Each path below is one point turned by a fixed rotation once a step. After each direction that follows a path, write how fast that rotation turns it, in degrees each step (0 if it stays still).
Each turn is a multiple of 5 degrees from 10 to 175, or 0.
Each row of a path follows its step; steps can be skipped.

step 0: [  0  -8 -11 -13  -4  -2   9  12   2 -15   0 -21 -12   9  24 -13  14   9
   1  -7 -16  -2  -1  21   0  -8  20  -4  -5 -11  17  -9  12   4  13  19
 -27 -19   3   7 -11   6 -20  -6   5 -12  13   9  10   3  14  10  26  -5
   9  18  -8  11  -3  -1  -3  -8  -6   4 -25 -14   9  -1 -31   2   1  38
 -13  15  12   6   1   2   8 -10  34  -4  -6  10   0   3 -14  -4 -35]
step 3: [  0   7 -13   2   3  -5   8 -15 -25  -1  13 -24  -4  -9  -1   5   0   0
  -1  -3  -5   4  -9  12  21   9 -13 -13  -1 -23  10 -19  11   0 -16  -5
   5  -9 -13  -4 -16  11 -35  19 -27  -6   6  -6   5  28 -13   8  -7  -8
 -10  16   9   2 -40   6  14  18   6 -23 -10 -20   5   8   0 -16  13  19
 -17 -10  -3  -6  19   2 -11  11  -8  -7 -14  -3 -14   2 -13  20  15]
step 5: [-22 -17   9   7  15   2  -2   4  22   4 -16   7  13  24  -7 -21   8   9
 -16 -14  19 -23  -3  -7   7  -8  -2 -14 -19  -9  18  -4  -1   3  -8  19
   1  11  12  13  -6 -21   3  12  -4 -15   0   7  -8  10   9 -11  -1  23
 -12  25  -1   8 -28  15  13 -27 -10  11 -14   8  -8 -14  -6  22  -4  20
   8 -11   3   2 -18 -16   8   9   3  -9 -33  24   1  -4  -2  -8  14]
step 7: [-21  -1  -7  18  25   5   6  -4   2  -2  -7  -3   1  -9  14   9 -20 -12
   4  33  -4  19 -22  -1  17 -20 -17   3  15 -16  18   1  23  -2 -13 -21
  -2 -26  10 -23 -15  -8   0   5  -3  -4   3   4   4  26  18   7   3  10
   9   5   1  10 -24  -1   5  16  17   4  19 -11 -32   1  -5 -15  -6  -2
   1  17   8  13  20 -10  -4   0 -16   5  -2  12  11  19 -12  -2   1]
step 13: [  1  18 -18   9  -5  -9 -33   1  -7  -6 -11   4 -13 -18  10 -15  -2   9
   1  13  -5  11   1  -9 -12  -1  23 -16  -5 -29  16   2  24   4   2  20
 -23  -4  15  14   6   6   1  12  -7   9   0  -3  -5  21 -16  21  -8  15
  -8  12  22  18 -11  -4  11 -18 -13  -9  -4 -23 -18   4  -5  26   8  20
   9 -26  11  -3   2   4 -21  -4  20   7  -7  16  -7   5   9  -7  -2]
step 16: [-17 -23  -4  18  -1  -9  20  -5  -5  -2 -13   7  -5 -14  22  29 -17   8
  -8  18  -2 -19  -6   7  -3  18  20   5  11 -13   3   3   2  12  15   8
   2  18   4   8 -19   0 -14  -2 -10 -17   1   1   0  13 -10  -5 -26 -12
   9  14 -28  13 -31  12   5 -30   5  -3  -6  12   6  15 -19  13   9  12
   3  16  15   5   9 -10 -19   9   3  -4  -5   4  -4  -9  -8  32   9]
step 19: [  1   4  -5   0   1  -9  26  17  17 -24   2  -9  13  14   3   4   5  -1
  18   3   9   1  -1  16  -2  10 -17  -6 -13 -24  19  24  10   1   7  13
  -1 -15   6  -3 -19   7 -32   1  15  -1 -22 -19   0   3  -4   3  12   1
 -12   8  23   5  -2   3   8 -18  13  13 -17  -3   1  -7   1   7   3  -4
  -7  17  24  13  26  -1  22   4  -7  16 -11  28  -5  11 -13  25 -28]
[ 5  0  2  2  3 -4  3  2 -3  1 -3  5  1  3 -1  2  4  5  5  1  0  3  1  0
 -2  2  3  4  0 -2  1  0 -1  3 -5  2  1  6  0  4 -1  1  1  1  3  1 -3 -3
  3  1  0 -3 -5 -1  6  1  4  2  3 -3 -1  2 -1  7  2  3  1  2  2 -4  0 -1
  4 -2  2 -4  5  1  3  0  5  1 -1 -4 -1  3  0  3 -1]	10
[ 2 -2  2  2  0 -2 -3  3 -3 -2 -5  2 -3 -5  1  2  4  3  0  2  1  3  4  1
 -4  2  6  3  0  1 -5  4  2 -1 -2 -2 -3 -4 -1 -2 -1 -1 -1  2  1  4  4  2
 -3  3 -3 -5  3 -2 -1  1  2  0  1  5  4  0  3  1  2 -1 -2  4 -4  3 -2 -8
 -2  0 -2  4 -4 -1  2 -5  0 -3  0  0 -4  0  4 -3  3]	20
[ 1 -3  2 -3  0 -3 -1 -2  1  1 -1  0 -2 -2 -5  0 -1 -3  1  2  0 -5  2  0
 -3  0 -3  4  3 -4  3 -2 -5  1  0  0 -4  4 -1 -3 -1  2 -1 -2 -3  1 -3  1
 -4  3  4  3 -5  1 -4  1  2 -5 -5  2  3  0 -4  4  4  3 -1 -1  1  0  4 -3
  2 -1 -4  5 -1  3 -5 -2  5 -5 -6  0  1  2 -3  0  5]	35
[ 5  0  0 -7 -4  1 -3  2  3  0 -5  0  4 -1  0 -1 -5 -1 -3  1  1  4  1 -3
  4  5 -3  1 -3  3  1  4 -3  1  0  3 -2  1 -2 -1 -1 -1 -2 -5  2 -2  0 -1
 -3  2  6 -4  0 -1  3  2  0 -1 -7  1  3  2  2  2 -2  0 -1  5  1 -6 -3  1
 -4 -5  4 -1 -1 -2  1  0 -1  3  0  1  0  0  4  4  2]	25
[-4  1  0 -3  3  0  5  3  3 -4 -5  5  4 -5 -3  4  1  3 -1 -5 -4 -2  2  2
 -1  0 -1  1 -5  4  4 -2 -3  1  1  2  2  3  4 -2 -3 -2  3 -2  1  0 -4  2
 -2  1 -3  4  2 -1 -1  2 -1 -3 -2 -5  1  1 -1  0 -1  0  2 -2  1  2  0 -3
 -5 -1 -1  3  6 -1  4 -3  0  4  1  2 -2  0 -1 -7  1]	80
[ 0  0 -3 -2  0 -1  2  4  2 -4  1  1  0 -3 -1  2  1 -1  2 -2 -4 -1  0  0
  0 -2  1  0 -4  0  1 -1 -5  3 -2 -1  1  2 -4 -4  4 -5 -4  1  5 -2  4 -4
  2  0 -2 -1 -2  0  0  1 -4  4  4  4 -3  2 -5 -1  8 -2  2 -2 -3  2 -4 -3
 -4 -3  4 -2 -4  4 -6  2 -3  0 -2  3  4  2 -1  6  1]	170
